128 stands for zero in the data rows.
Here are some rows, each followed by its group. Groups can overlap.
[117 146 136 149 120 148 125 138 112  89 139 111 154 144 171 134 140 111  95 137 133 115 134 142 134  89 127 149  93 131 148 133 134  98 175 139 104 147  91 122 117 107 123  86 126 130 154 114 127 137 123 148 127 137 121 129 142 136 134 139 117 123 135 148] O
[157 158  74 139 104 166 166 114 105  89 127  98 147 114 150 121 133  93  74  89 142 129 137 152 108  70 165 165  79  93 168 124 132  91 147 211 114 100 146 111  78 145  97  82 104 158 213 166 165 153 107 160 144 123 148 132 149 102 137 163 113 110 135 129] P
[138 160 125 118  98 166 131 116 147  81 119  79 131 174 122 143 105  95 112  94 134 135 136 116 155 124 170 127 106 117 145 148 137 169 152 141 111 118 116 122 106 146 144  89  76 160 127 132 148 101 108 132 146  96 133 122 141 132 133 139  93  88  88 114] N
[139 157 105 109  68 164 122 122 110  96 114  88 159 142 142 131 108 135 129 104 158 116 133 130 156 120 149 137  95 130 133 138 175 171 152 149 115 119 141 138  87 133 136  93  78 135 139 120 159 134  93 140 135 123 127 114 117 129 112 155 101  95  65 109] N
[141  85 165 130 169  61 119 170 103 155 151 145 144  91  84 118 141 174 187 156  90 117 110 143 123 182  91 111 196 118  81 116 136 115  75  91 142 168 137  88 152  97 126 191 170  79  84  98 104 151 119  76  97 225 137 119  84 141 135 108 117 168 120 184] F
[ 78 107 144 138 197 112 132 144 139 149 151 167 115 108 123 123  99 146 172 137 126 139 125 131 128 173  84  93 170 138 122 158  86 108 124  57 147 215  74 103 186 108  97 161 215 114  60  95  97 113 195  94 151 135 110 135 126 143 120  78 134 160 104 159] F
[179  89 140 136 109  86 121 114 206 115  87  96 153 145  77 159 153 126 133 152  91 111 105 100 163 115 197 125 143 123 108 114 111 170  94 110 148 106 166 116 102 121 150  89  63 164 109 112 148 143 110 127 125 112  96 181  70  80 176 114  65 131 141 165] L
[113 120 121 129 130 129 106  97 163  88 128 122 116 155 155 126 131  80 111 137 147 128 115 115 154 150 136 130 127 132 169 156 108 152 153 107 149 127 101 138 142 134 111 111 125 136  90  93 121 152 160 117 160 105 115 132 108 153 158 110 101 146 142 125] R
[126 101  74 147 140 110 127  71 152 137 120 154 162  90 128 128 134  44 117 111 130 133 206 125 171 145 119 147 119 142 125 123  73 151 147 150 142 128 158 156 167 144  91 130 114 106 141 163 117 130 169 131 121  95 149 145 128 119 146 109  89 143 151  98] L
[142 147 101 121  98 169  87 122 146  91  89  73 166 154 119 112 118  97 113 105 130 116 167 132 193 139 166 165  78 151 131 190 145 198 177 138  99 136 142 180 131 183 159 100  95 124 128 133 136 127 112 161 115  98 153 111 117 157 115 136  94 116  81 105] U
[132 155 113 171 140 144  96 138 164 107 123 119 130 168 129 121 136 125  91 142 115 120 121 132 166 107 188 141  66 124 110 136 106  99 170 121 119 107 129 140 155 141 123  86 128 124 133 127 144 120 124 125 112 145 114 162 179 135 153 128 112 115 130 114] O
[144  95 190 114 150  81 132 116 118 173 139 178 116 106 121 129 151 144 161 155 122 130 101 132  71 140 111 115 178 121 123  76 151 114  60 116 128 108 137  76 145 105 123 194 158 102 113 135 115 151 134  79 128 147 131 117  74 123  98 110 128 162 124 170] G
[119 116 118 139 133 138 147 157 102 150 137 133 119 125 121 105 137 129 132 120 143 134 169 143 118  94 120 131 113 112 112 121 129 102 131 133 127 111 113 143 109 131 121 113 128 118 166 157 124 142 112 145 111 149 134 124 148 104 147 157 159 129 159 121] O
[124 151  86 124 131 179 188 135 115 150 114 124  56 153 119 129 102  94 141  93 171 150  89 133 103  83 121 147  86 116 143 119 108 116 138 139 108 107 165 127 118 184 106 142 139 165 140 173 150 129 118 209 158  69 122 143 218 114 138 164 188  72 101  89] P
[109 134 134 119 183 112 138 141 130 161 143 185  72 108 144 148 105 111 146 129 149 132 144 120 121 156  71  83 126 147 158 150 116 128 120  83 143 157 119 136 192 174 105 195 182 109  86 153  97 122 196 103 148  92 117 132 131 154 119  90 144 148 130 140] G
[125 129 149 137 160 131 180 167  55 187 115 151  68 121 135 138 105 146 141 126 127 139 111 151  92 114  78 110 115 100 135  98 135  90 143 123 108 115 112 152 136 160 123 167 172 117 160 158 130 119 124 146 138 122 142 144 192 108 125 132 192  97 126 105] O
[143 107 176 158 108  87  74 132 186 119 139 102 146 128  93 116 158 119 134 185  71 104  96 122 173 162 191 140 147 129 101 139 119 172  88  94  97 149  97 135 132  95 173 111 115 138 129  64 135 134 127  71  88 186 123 131  62 182 144  93  50 159 148 156] E
[123 118  79 109 182 117 131  89 127 159  98 186  89 115 127 137 108 102 147 124 139 151 123 129 117 136  82 110 129 141 151 119  94 159 130  85 138 151 161 112 173 147  70 155 149 115  91 185 105 144 165 150 153  57 123 138 169 121 114 120 181 126  92 104] L
[ 90 138 135 134 131  94  91  85 130 101 161 154 153 100 151 143 150 115 102 120 127 123 144 125 164 153 138 122 129 161 152 118 124 102 121  97 129 147  73 100 134  92 102 131 137 148 127 140 120 161 159  92 135 139 116 120  95 147 154  99 114 173 128 154] G
[103 120 122 134 124 108 110 107 160 114 144  85 149 127 138 147 148 114 100 129 132 124 137 124 129 106 139 119 130 128 130  89 149 113 106 153 146 107 137 137 121  97 118 134 114 131 143 120 127 135 126 121 156 130 141 133 105 166 137 127 116 156 142 137] R
[145  96 143 142 121 115 159 201 110 154 113 128 116 132 105 122 136 144 124 154 112 134 139 141  96 101 115 121 105  91  99  90 151 110 117 126 101  98 161 134 117 153 162 126 122 124 160 129 127 126 120 136 118 149 151 141 129  87 129 135 140 118 168 109] O
[148 140  99 101 123 161 182 152  52 153 111 154 104 122 133 136 118 104 143  90 145 142  92 154  72  81 112 120  94  91 151  70 120  92 116 187  79  81 159 131  98 168 114 139 134 150 205 184 148 146 107 179 152  74 148 120 171  80 107 180 144  73 120  96] P
[ 83 119 156 147 205 111 139 140 127 145 162 186  96 110 115 124 104 111 177 153 101 131 131 126 103 174  56  83 171 131 103 142  88  76 121  64 142 181  75  92 162  90 105 146 180  80  71  79 105 113 149  99 139 177 102 133 151 121 106  90 154 159 131 155] F
[ 71 126 158 141 180 117 114 140 141 158 139 158  83 100 158 107  85 122 148 101  93 139 129 126 138 166  76  97 132 126 146 138 141 121 141  69 136 171  87 131 168 170 129 175 196 100 111 123  96 106 179 114 134 111 127 138 139 140 134  88 168 142 134 101] E
[140  89 183 116 164  42 119 147 126 156 145 166 131  94 112  97 138 183 181 151  85 127 121 133 163 193  79 102 178 150  79 126 124 123 103  65 131 188 122 120 173  75 154 177 178  74 106 106 109 144 137  84  94 200 136 136  67 134 121  96 101 182 136 165] F
[134 157 121  92  78 156  99 106 118 133 119 115 150 166 150 136 131 105 131 135 149 123 153 128 148 122 156 161 111 124 146 167 176 160 146 153 134 108 135 147  96 140 145 116  81 126 135 128 133 138 106 161 124 129 132 113 136 122 107 157 120 106  55 103] N
[138 145  89 129  90 163 160  93 137  72 110 103 143 135 129 130 134  46 113  65 145 128  87 138 123 105 163 171  72 120 169 129  89 153 171 161 110 122 149 162  77 173  96  82  90 188 189 148 142 130 124 166 130  95 143 127 152 137 149 156 109 107 170 127] P
[112  96 186 163 104  98  75 152 185 121 137  80 128 135 113 118 144 139 136 159  82 119 106 107 152 153 184 131 177 121 105 126 131 172 117  92 130 140 128 146 109  85 180 120 109 132 137  67 127 114 114  97  93 168 125 157  64 151 177  99  85 144 136 153] E
[110 133 186 151 148  96  86  94 153 100 164 135 143 117 142 122 119 164 143 163 126 115 145 124 155 185 123 122 146 152 127 166 114 105 127  81 142 195  89  97 142  63 129 135 166 107  88  68 119 125 152  74 103 185 103 141  94 137 144  86 117 180 176 189] F
[174 147 117 101  96 130 144 169 106 178  94 136 158 124  79 119 129 144 157 115 125 142 190 123 111 116 131 139 160 127  88 110 179 145 120 176 129  69 198 208 113 173 177 142 102 117 190 151 126 113  92 141 103 105 172 117 132  89  79 163 128  93 104  87] N
[116 100 106 108 156 120 172 122  94 163 134 136  75 116 152 144 134 137 151 119 140 140 120 128  95 111  74  85 153 112 145  97 132  86 103 147 159 111 119 143 146 121 107 189 133 125 111 166 116 121 141 129 142 110 127 113 147 125  84 138 179 143  82  82] R
[109 110 142 114 171  89 118 132 128 161 152 173  83 102 141 122 132 142 158 151 123 134 177 124 126 149  49 102 148 142 127  96 141  81 117  94 132 138 118 129 173 118 102 164 181  82  95 174  95 143 158 115 150 128 105 138 144 147 104 115 153 156  98 116] G
[108 142 174 123 182 116 144 141  89 149 155 183  90 105  99 121  95 116 157  54 148 131 127 137  80 147  90  99 135 128 145 123 110 115 137  99  92 166  76 129 179 154  97 186 196 108 135 124  93 103 167  90 131 121 138 105 130 161 139  90 166 163 123 153] E
[139  77  60  96 154 114 162 115  86 188 146 219 102 103 119 120 138 113 162 131 144 150 163 142 104 127  67 105 147 120 121 113 100 107 100 120 157 113 173 132 127 124  92 190 121 118 137 176 121 145 134 145 146 112 123 131 125  88 120 155 188 112 134 101] L
[153 149 137 112 110 152 161 163 106 158 102 128 139 131  80 128 114 138 131 111 139 126 177 136  99  81 125 120 148 121 121 120 171 141 125 156 135 102 159 134 134 176 152 136 101 105 151 150 139 120 107 161 114 133 146 110 158  90  66 160 131  81  39  69] N
[124 123 118 108 147 116 137 138  89 174 119 195  95 110 130 129 134 133 164 136 135 131 165 138 105 108  72 101 130 150 149  89 139  99 137 113 157 114 135 156 168 143 105 168 163  89 112 178 104 158 148 127 153 106 122 134 148 115 126 125 147 139 113  87] R
[109 158 102 141 121 139  96 116 157 102 132 134 139 143 122  92 133  69 104  90 124 117 116 126 164 134 154 168  87 133 142 167  90 134 163 110  62 155  87 155 105 132 125  90 120 164 126  84 131 112 139 133 105 143 138 133 120 159 179 115 105 135 163 134] O
[134  88 130 119 125  82 120 113 143 177 109 121 129 123 114 135 138 156 176 155  82 132 144 119 142 151 128 126 141 148 132 106 137 149  90 105 170 115 187 170 152 112 156 148 149 121 130 167  97 135 122 117 117 137 120 132  92  94 102 126 114 151 100 101] R
[120 139 142 143 132 143 141  70 160  94 133 114 100 144 125 149 116 116  97 105 141 123 110 118 151 136 159 124 120 134 166 149 108 145 125 110 132 124 112 107 123 117 120 117 124 159  99 109 140 128 127 116 165  98 103 134 115 165 169 100 112 130 134 143] R
[118 132 137 142 129 132  99  81 152  87 129 114  87 140 114 124 138  79 111  99 132 117 111 128 143 142 143 145 123 135 160 159 122 145 130 104 126 136  90 143 141 113 109 101 123 140 102  88 125 105 140 103 134 123 123 136 104 169 154 109  83 158 124 139] R
[121 131 128 125  89 160  75 106 174  97 104  92 139 161 132 124 116  97 138  99 151 114 147 130 175 131 161 145  99 149 135 164 123 198 166 133 126 134 122 198 115 180 148  94 105 138 136 129 126 108 124 154 120 104 143 126 129 147 129 152  94 108  60  95] N
[124  99 201 164 176  57 125 165 133 171 167 156 145 107  87 119 118 149 171 188  72 139 157 121  82 160  83 105 183 100  78  98 117  96  82  94 144 128 129 118 167 106 166 176 160  88 146  81 107 117 132  83 103 165 136 145  91 104 123  80 120 160 212 140] F
[176 149 139  78  94 126 139 176  93 141 111 117 148 124 101 151 123 188 143 140 119 128 128 139 105 111 133 114 144 101 107 114 186 148 100 172 101  85 164 127 110 153 164 147  94 118 149 158 159 135  74 128 119 135 138 109 126  88  83 162 134  92  60 105] N
[151 108 124  83  87 123 128 169  98 179  92 120 143 128 119 122 136 169 158 124 102 141 114 135 107 104 118 122 134 120  82 117 180 166 133 143 105 113 185 170 120 124 192 151 106 114 158 155 133 147  64 154 113 139 133 105 126 101  90 162 112  98  63 103] N
[128 123 113 123  75 156 112 137 156 130  93  59 179 151 154 129 122 175 121 130 111  98 207 119 152 122 131 156 131 141  89 162 178 155 177 177 140 103 175 183 131 129 180  94  70 130 158 132 138  98 106 164 111 132 156 119 119 122 108 191 118 112 117  70] U
[166  81 116  88 136  95 142 131 116 157 106 141 127 103  98 136 153 150 179 170  96 146  77 128 121 135 101 117 156 120 109  96 124 138  67 129 158 101 161  65 128  99 124 169 138 129 108 195 134 161 129 121 137 126 103 123 113  59  90 130 144 117 108 145] L
[118 101 173  98 143  94 129 144  97 157 128  99 119 122 139 151 147 174 150 156 116 139  79 117  95 116 136  98 168 124 116  89 147 110  88 123 145 103 144  83 126 122 119 169 146 124 109 156 143 163 104 109 147 136 115 134 115  96 106 130 128 126 106 142] R
[151 129 117 120 131 122 170  77 113  81 135 159 156 108 124 138 149  90  96 139 124 122 119 128 114 126 142 133 135 118 147 106 105 127 122 139 144 133 143  93  88 115 100 124  99 138  91 128 147 148 128 112 137 107 121 138 100 136 156 107 114 138 132 175] L
[132 144 130 106  97 147 137 193 106 163  70  89 144 137 106 155 100 176 171 136  82 139 143 117 119  90 116 143 182 100  77 109 187 158 120 160 142  73 185 148 113 164 216 129  63 117 153 129 150  99  75 151 101 124 148 123 154  93  64 178 172  97 116  43] U
[126 170 100  95 134 179 180 166  92 168 109 122 114 149 115 138  94 150 160  97 125 155  97 132  59  95 103 127 145  98 116 109 188 117 124 174 125  91 175 123  96 171 146 156 122 119 144 146 138 115  92 156 133 104 183 107 176  91  55 165 157  80 115  87] U
[158  95 171 140  82 112 100 147 156 123  87  89 165 149 125 132 172 141 122 117  80 110 113 110 168 133 200 164  96 127 101 133 124 175 141 120 107 122 143 156  95 128 184  82 111 158 168  87 137 114 113 137  96 170 134 135  71 135 182 136  84 136 142 136] O
[133 117 205 168 162 110 109 101 175  57 161 168 129 120 141 122 101 104 128 112 107 118  92 118 139 185 125 122 168 133 152 154  63 106 131  81 137 209  68  91 140  80  97 120 175 138  70  46 114 108 182  68 130 160 103 142  86 196 199  75 115 174 190 203] F
[158 156 111 139 112 198 158 115 142  47 121  98  87 196 126 167 145  93  82 121 148 119  58 129 109  97 174 141  45 104 177 146  81 136 172 126 109  87 115  97  62 166 131  47  97 197 135 123 172 110 140 194 160  92 110 134 175 129 192 163 158  67 118 127] P
[131 177 117 102 127 183 165 192  98 115 116 103 130 132 136 134  69 150 153 106 120 149 129 135  83  96  93 114  97 105 118 121 161 124 162 170 142 106 147 139 105 165 147 116 122 118 143 161 143  94  80 164 142  95 142 104 176  93  84 160 183  88  98  73] U
[133 181 106  99 119 173 130 148 104 172 142 122 126 147 103 113  88 145 131 142 160 134 156 141 116 126 102 151 125 127 102 149 160 136 120 156 126 117 161 179 116 150 147 120  91 105 145 148 142 124  91 147 141 111 147  91 171 125  87 158 190  88 106  74] U
[148 117 119  65  65 154  96 164  75 169 116 113 151 112 111 106 127 165 181 137 122 141 121 135 102 125 114 145 167 118  82 129 188 162  88 178  90 101 170 153  85 129 179 165  85 146 163 115 141 127  62 156  86 157 169  78 100  95  83 195 146 101  80 112] U
[104  95 107 126 187 109 127 106 127 165 177 183  94 101 150 104 131  99 128 118 140 159 140 144 116 132  87  97 139 155 145 122 122  82 125 108 125 137 116 145 185 143 101 189 162  79  74 144 102 144 170 110 137 120 126 114 136 157 124  96 154 145 125 115] G
[116  90 131 144 157  75 134 140 144 166 128 147 122 125 109 119 137 136 120 183  99 157 142 136 119 123 111 116 183 131 106  81 137 113  56 130 172 111 136 134 169 139 137 159 138  90 131 118 106 134 127  99 128 161 121 139 127 111  98  92 112 146 139 100] G
[111 114 119 159 138 110 124  83 159 149 136 125 137 135 140 128 123 101  96 110 144 136 150 128 160 114 117 142 127 140 114 136 141 136 140 145 149 114 122 170 171 144 116 107 118 118 130 125 105 126 148 125 144  99 143 127 128 133 133  95 113 137 146  94] R
[125 135 123 137 117 139 111  78 146 120 136 130 129 122 130 144 121 123  69 123 166 114 139 120 155 113 149 128 128 147 145 145 132 120 124 120 138 122 104 112 135  92  99 118 124 131 111 114 132 148 137 116 151 138  98 134  99 171 134 121  96 146 136 156] R
[148 155 130 107 139 171 143 127  88 148 127 148  85 135  95 143  63 107 180  84 165 146 123 131  88 132  99 124 127 101 138 139 155 151 122 143 119 135 139 155 120 179 114 150 132 128 144 120 136 100 117 151 157  84 144 119 168 128  91 149 164  77  83  88] N
[125 156 111  95 123 187 158 137  91 146 117 122  93 133 118 144 113 143 144 112 175 156  88 127  86  96  99 107 163  88 110 110 169 127 120 152 160 104 136 104 122 156 144 149 107 132 139 139 135 128  81 160 131 102 118 110 186 117  93 171 193  82  83  89] N
[124 158 109 122 115 160 125 112 126 103 114 128 180 148 157 117 132 129  96 127 146 119 156 146 157 114 155 148 111 138 112 132 152 137 153 178 151 112 148 149 137 145 137  92  87  97 136 142 138 146  99 142 114 147 151 111 153 104  88 142 110 113 109 100] N
[105 112 109 146 103 151  83 101 165  92 132 121 149 142 138  97 139  82 103  79 152 117  91 123 164 143 174 166  90 146 142 182 108 173 179 110  96 155  95 169  93 127 141  75 130 173 154  99 109 104 158 140 106 131 152 129 124 156 176 133 125 132 150 121] O
[119 181 128 128  98 179 132  95 132 104  99  75 138 154 124 130  99  83 122  45 156 118 121 123 130 144 172 160 131 121 137 146 117 169 188 173 110 141 129 160 107 189 139  79  84 177 139  84 143  66 109 141 128  92 156 106 144 158 169 137 130 110 107 135] U
[ 99 121 106 149 155 115  80  77 158 108 144 162 108 133 151 129 129 116 104 112 131 122 144 124 174 154 147 131 132 165 165 156 108 131 145  97 150 167  94 116 168 128  87 125 154 123  87 125 111 120 180  97 146 140 118 126 107 169 163  95 123 164 121 148] G
[164 111 186 131 122 118 139 168  73 148 130 112 120 131 118 152 160 144 141 156 134 135  62 134  63  92 128 108 124  97 124  89 149 106 109 141  97 118 127  72 112 121 163 147 136 126 158 122 143 133  82 119 118 170 128 140 124 118 144 141 150 106 117 174] O
[140 163 128 109  82 186 118 124 157 102 106 125 160 152 111 129 108  89 111  68 171 116 128 116 143 137 182 151 132 118 134 164 122 180 159 149  94 139 140 150 115 157 144 111  92 142 132  88 141  92 113 138 119  95 155 102 113 133  95 151 113 117 105 127] N
[103 107 183 132 134  59 115 157 151 177 119 127 147 105  97  98 131 127 140 154 115 120 128 147 129 128 144 138 154 137  97 118 125 135 100  84  95 156 124 146 162 124 156 127 169  90 121 118 118 121 102  82  85 164 155 132 100 162 107  89 123 176 129 137] E
[105 143 177 156 164  79 115 143 122  80 163 137 149 101 162 118 126 151 133 143 119 106 164 134 115 164 120 110 149 147 123 128 110  52 130 113 133 174  81  74 150  57  99 129 168 107 102  86 105 117 149  83 120 190 129 126  98 147 138  72 106 180 177 207] F
[143 149  68 119  97 137 165 123  85 162 104  91 136 128 120 146 126 100 131  99 125 151 105 143  90  69 124 130  94 104 117 105 136 110 159 187 123  94 176 139 107 170 124 118 100 134 168 178 140 132 113 178 120  87 142 140 177  89 106 180 186  76 120  97] P
[133 158 121 107  80 170 130 121 125 110 118  91 158 143 126 129 119 128 128  99 145 113 145 135 143 101 163 132 112 122 140 151 158 172 150 167 126 133 125 122 112 131 151 102 105 137 156 114 150 125 100 154 122 109 132  95 114 130 106 149  76 118  80 143] N
[147 139 168 141 133 118 167 190  86 120 125 134 137 136  83 158 138 141 131 173 112 136  77 126  88  96 125 103 114  89 112  68 124  84 121 136 117  79 146  97  96 128 133 134 137 143 151 119 145 121  84 123 109 136 128 136 165  84 120 143 149  99 170 111] O
Which 4 groups are nearest to each row below, nearest first, going by the distance to the group's nearest row?
[141  83 130 127 141  94 145 160 141 168 128 132 103 113 110 140 142 163 124 170 114 139 143 124 100 110 144 103 142 124 100  72 135 127  82 120 155  77 145 161 145 141 144 147 120 109 161 147 125 127 127 113 147 134 123 131 146 125 104 116 135 124 111  95] -> G O R L
[100 124 127 168 164 119 131 110 162 134 135 143  84 145 101 132 143 121  65 153 142 139 161 113 149 140 129 120 135 155 132 132  98  99 115  96 170 128 111 129 183 117 119 118 122 100 106 103 104 110 164 109 139 123 123 143 121 153 133  89 117 143 155  94] -> R G O L
Which 5 groups are nearest to each row below, nearest first, going by the distance to the centre of the group?
[167 140 149  91  90 154 142 169 106 133  95  93 159 146 127 131 129 150 166 131 120 136 101 132 110 117 148 143 141 120  86 127 190 168 120 173 115  83 181 149  71 149 203 119  87 144 164 118 154  96  64 173 104 132 149  97 124  96 105 171 141  98  79 118] -> U N O P R
Which 4 groups are nearest to each row below, nearest first, going by the distance to the centre of the group?
[158 142 115 135  82 148 142 128 131 116 104  57 130 127 134 156 159 126 110 144 145  97 146 130 117  82 145 159  59 126 131 151 119 144 156 162  95  92 164 153  65 135 144  90  89 159 165 159 163 162  95 195 128 128 124 146 134  81 154 171 105  91 135 139] -> P O N U
[124 160 179 140 180 149 134 168 126 102 169 149  83 140 146 141 103 167 121 163 145 131  99 132  99 139 105  76 136 125 159 124 119  49 111  65 107 153  65  74 126 121  92 133 178 126  66  84 127 121 129 113 153 121  84 127 172 170 152 108 137 115 129 145] -> G F R E
[138 119 157 138 142 110 115  69 133 106 118 126 126  95 166 126 142 136  73 130 148 110 120 128 156 147 137 119 152 173 158 115 125  92 108 116 143 164  96  95 164  84  81 116 145 134 111 143 114 133 147  75 136 124  98 136 106 162 160  93  84 165 145 166] -> R G E F
[130 156 104 120 114 153 150 177 119 135 123  87 138 138 110 122 118 158 165 116 123 132 149 132 108  85 109 120 145 116  98 116 185 101 126 146 140 107 168 128 114 150 150 121 117 126 152 147 145 117  79 153 127 111 139 112 163  90  69 152 159  91  76  71] -> U N O P
[ 83 124 144 123 184 117 134 130 111 131 124 147  87 120 159 110  92 127 162 132 154 156 122 127 116 157  98 108 156 151 135 144 118 109 120  65 124 169  89 148 193 140 120 161 185  89  90 119 103 109 181  96 130 101 128 131 157 150 144  92 138 148 123 105] -> G E R F
[120 131 156 128 161 119 153 145 123 140 154 144  94 119 111 155 120 171 122 171 130 128 114 118  99 119 118 101 177 122 136  92 109  50  93 111 148 114  96  80 141  96  84 137 147 118  96 121 132 134 117 100 168 151  85 143 137 117 117 110 144 141 191 134] -> G R F L
[ 73 135 153 154 162 119 108  96 177 137 133 145 129 130 162 120 123 118  99 101 114 130 152 129 116 144 121 127 122 133 120 133 120 117 155 129 144 157  91 162 161 122 142 122 138 118  99  74  90  79 175  97 106 142 151 136 110 168 137 100 117 179 172 133] -> E R G F
[150 146 130  77  75 161 116 158  87 150 109 122 169 109 135 120 139 169 150 160 113 136 130 133  85 124 145 143 149 110  87 138 191 153  91 149  95  99 165 143  80 130 183 156  84 148 144 122 138 136  77 143 112 153 147  81 107  98  63 178 132  94  70 123] -> U N O R
[150 125 144 119 114  96 128 109 135 161 108 121 138 120  89 136 134 137 145 125 114 134 116 124 113 130 143 128 179 132 125  91 147 139 106 146 123 115 152 120 109 114 136 136 127 149 125 133 127 133 103 111 103 125 141 147  87 126 141 115  94 138 133 155] -> R L O E
Which 5 groups are nearest to each row below, nearest first, going by the distance to the group's nearest row?
[146 112 147 112 111 117 118 186  93 152 132 131 140 105 110 100 153 172 135 152 142 122 114 141 129 115 134 149 122  97  85 132 156 130 105 121  79 109 132 137  98 106 148 152 144 144 146 135 134 146 102 135 104 193 131 113 120  96 164 164 110 131 136 148] -> O N R U E
Which 4 groups are nearest to each row below, nearest first, going by the average distance to the group's rows?
[104 132 141 139 142 111  97  86 176  86 150 121  93 131 124 147 128 111 112 130 151 116 123 116 180 167 146 130 120 173 165 147 103 140 123  91 139 162  78 147 149  98  97 103 176 124  68 107 124 142 173  89 148 110 104 138 111 180 155  82  77 160 146 148] -> R G E F
[132 156 123 114  73 172 118 147 132 122 109  63 168 162 129 139 119 189 119 158 103 117 155 125 121 108 154 146 131 117  95 167 184 148 164 172 128 120 156 133  85 138 167  83  82 131 155 117 160 136  66 159 114 136 143 114 133  97  99 189 130  98 135 105] -> N U O P
[126 125 144 133 139 129 114  83 157 119 125 161 104 136 124 126 124  74 113  73 164 135 112 108 148 146 154 128 141 121 171 141  83 167 137 128 142 136 104 133 117 131 111 112 127 162 109  92 115 108 176 131 156 106 139 127 109 176 185 119 144 143 133 157] -> R G O L
